One turn sends every row of this set to another row. A few are shown first. Where does it send the rows asked after them?
Lag: [  7.4  23.6  -8.3  -0.9  -8.4  -4.5  -1.9  -3.7 -10.1   9.7 -21.9  -4.2
  -0.9 -22.5  -1.7   8.8   4.1  -2.2  -9.3 -23.8 -14.1 -28.8   7.5  13.0
  12.8]
dulaz: [-18.0  12.6  -1.8   0.8   0.3 -14.1  17.1 -19.2 -19.6   1.6 -25.8   4.0
  -4.8 -34.8   1.1  -8.2   2.3 -25.8  -4.6 -19.1  -4.7 -11.0   5.4  12.4
   8.1]
sofum: [ 10.5  -8.5 -20.7  -1.9 -12.6   4.8   6.6   3.9 -12.5  -6.7   0.2 -11.2
  -1.3 -22.4   9.8  -5.2   0.4   4.0   3.1  10.1 -42.4 -21.5   6.3  13.4
   6.2]
sul: [ -7.5 -14.1 -29.0  -9.8  24.9   1.1   5.1  -0.3  -9.4   3.0  16.0  12.3
 -17.3  -1.4  -2.6   3.9   7.6 -24.3  -5.2   5.9 -18.6  -9.2  -7.7   4.2
 -18.4]
fupel: [ -8.1  -5.0 -11.7 -11.3 -27.0 -11.5   0.2   0.9 -23.6   4.5 -20.5  13.2
   2.5 -13.6  -3.4  13.9  -3.0   6.4 -11.0  10.9 -12.5  16.2  -4.5  25.7
  -6.7]
zumil: [ -0.3  -1.0  -2.2  -5.1  12.7   2.7   9.9 -26.4   1.2  16.8 -10.0 -12.7
  -5.7  -8.1  -9.8   9.8  -8.7 -12.9   4.1 -26.0 -19.4  31.9  -3.9   0.5
  -6.1]
genep: [ -4.3 -18.0 -28.6  -7.7  20.7   8.8  11.8   9.1  -4.4   3.5  10.1  15.5
 -14.1   0.9   9.3   2.2  11.3 -18.6  -3.6   5.8 -24.1 -16.0  -8.4   8.9
 -15.7]
semal: [ -4.2 -21.6  -9.0 -15.2 -12.9 -19.5   3.7  -2.6 -16.8   6.1 -23.2  26.5
   5.6 -13.8  -0.6  -7.1  -8.4  17.7 -15.7  -5.9 -17.0   1.2   1.7  25.0
  -7.0]
getes: [-26.7 -19.4  -2.4 -15.3  -3.6 -13.5   9.8 -18.6  -8.8  11.1   8.0  22.7
  14.1 -10.5 -10.5   4.5  13.6   1.1  18.8 -18.7  -5.3  -5.7  -3.4   7.6
 -15.7]
vebo: [ -1.2 -18.4 -19.4  -6.9   3.2 -13.7  -0.1 -17.2 -18.9 -13.1   5.9  -4.2
   0.1 -31.9  -6.4 -24.5  -3.2 -10.6   2.7   7.1 -25.4  -1.8   1.7  -0.8
   1.2]
fuvo: [  3.2 -12.1  -6.8  -8.4 -15.7  -8.8  -3.5  -4.7 -23.3  20.5 -20.3  18.4
  -1.8 -21.7  -8.2  -6.7 -19.1   1.2  -4.9   4.1  -9.7   2.5 -17.3  31.5
 -13.6]
Luta: [  2.8   7.7   5.4   0.0  -8.6   2.1  -0.4  -7.3 -15.8 -13.0   5.2   3.3
 -10.2 -24.9  13.9 -15.4 -15.7 -13.3 -15.8  13.5 -20.5 -12.7   8.1   5.3
  -5.5]
rut: [  0.6  -7.5   5.1  -5.8 -15.8   3.1   0.6 -10.9 -10.1 -10.2  10.2  -2.1
  -2.9 -17.6  16.9  -8.7 -15.3   1.9 -19.0  22.4 -19.4 -12.2   0.9   1.4
 -10.2]
fila: [ -6.1  11.5  -9.8  -4.7  -1.3  -4.7   1.7  -5.6  -3.3  15.8 -18.6   8.3
  13.7 -15.2  -8.2  12.4   7.6 -11.5  -2.4 -32.9  13.7 -24.5  -4.1   0.9
  -9.0]
Tedov: [-21.0   2.7 -17.5  -5.7  -0.7 -11.0  23.2 -10.2 -13.7  14.0 -21.9   5.3
  12.0 -19.1  -5.8  14.1  12.1 -18.8   6.5 -33.1   4.2 -23.5  -0.1  10.3
  -9.9]
nevu: [ -0.6   4.1   9.7  -2.8   6.2  10.2  19.6 -13.5  10.2  11.2 -14.8  -3.4
  -5.1   2.2  14.6  10.6  -5.9  -3.4  -9.9 -27.8 -24.0  21.1   7.3   2.5
  -3.9]
bip: [ -5.8 -21.7 -12.4 -11.2  -6.5 -11.6   1.7 -26.2 -19.6  -7.4  14.7  -8.5
  -0.3 -25.3  -5.4 -11.8 -12.9  -2.1  -3.4  19.2 -21.5  -4.6  -3.2   0.1
 -10.2]
lupeb: [ -0.2  -5.2 -20.3   0.2  -2.4  -5.2   5.6  -4.9  -6.2   4.7 -28.1  -2.9
  12.2 -32.2  -0.5 -10.2  17.5  -6.7   7.8 -21.1  -7.0  -6.6  -9.0   5.7
  24.0]
vunub: [  6.5 -11.5  -6.9  -3.8  11.1   6.7  25.5 -16.3   6.5  23.6 -16.0 -10.7
  -5.2  -4.5   2.2   6.1  -7.4  -0.6   8.7 -32.4 -36.5  10.8  -1.2  15.1
  -5.1]
Lev: [-12.6   2.0 -12.5  -0.9  -8.7   4.5  17.7   2.8  -2.0  14.0 -27.6   6.9
  17.2 -16.9   6.5  10.6  15.9 -15.8   6.3 -26.1   9.7 -18.7 -11.8   6.3
  -1.2]
tok: [ -5.7 -10.1   4.0  -7.6  16.2  14.5  19.0 -19.7  11.0   9.6 -17.6  -6.2
  -6.0   1.8  14.1  11.3  -9.5  -6.3 -24.3 -19.8 -23.8   5.4  -0.4  -2.7
 -22.9]
fegap: [-15.6   3.5  18.2  -6.6 -11.8   6.4   1.5 -10.8  -3.5  20.7   8.2  25.3
   4.5  -9.6   2.2   6.3  -1.4  -4.5   8.9 -11.9   4.2 -12.9 -11.1  12.3
 -21.6]
doku: [ -9.9 -15.9 -11.0  -9.7  17.3   9.0  12.4 -28.1   3.8   7.8 -12.9 -17.4
  -1.2  -2.6  -4.5  15.8  -1.0 -12.5 -10.9 -14.1 -20.7  22.3  -8.7  -8.7
 -19.0]
Lumi: [  3.7 -17.8 -14.4  -6.6  14.4  19.5  16.6 -18.1   7.8  20.3 -17.9 -19.6
  -5.2  -3.0   0.5  15.4  -7.1  -4.7  -4.2 -18.4 -34.1   0.2 -13.3   7.3
 -18.7]
Vedaf: [  2.4 -26.9 -15.4  -6.8 -14.8   2.4  13.2  -8.2 -12.3  -2.9   5.7 -10.9
   0.3 -19.0  11.9  -6.6  -7.5   8.1   0.3  19.2 -36.6 -19.8  -4.3  13.4
  -5.1]
Fuzo: [ -4.2  -7.5 -20.5  -7.3  20.4   8.8   2.3   5.6  -3.7   1.0  15.2  17.8
 -16.3   3.5   8.3   5.5   8.7 -20.2 -14.1   6.4 -14.5 -11.1  -5.0   0.5
 -16.2]
Rane: [-17.0  -7.7  -3.8  -8.7 -22.4   7.3  11.8   1.1  -3.6  18.4   2.8  12.4
  12.6  -5.7   3.6  23.3  18.1   5.8  22.2  -8.3 -14.1 -11.8  -9.3  19.2
  -9.8]

Tedov goes to Lev
sul goes to genep
getes goes to Rane
And these:
tok goes to doku
fupel goes to fuvo
zumil goes to vunub
rut goes to bip
Lag goes to dulaz
vebo goes to sofum

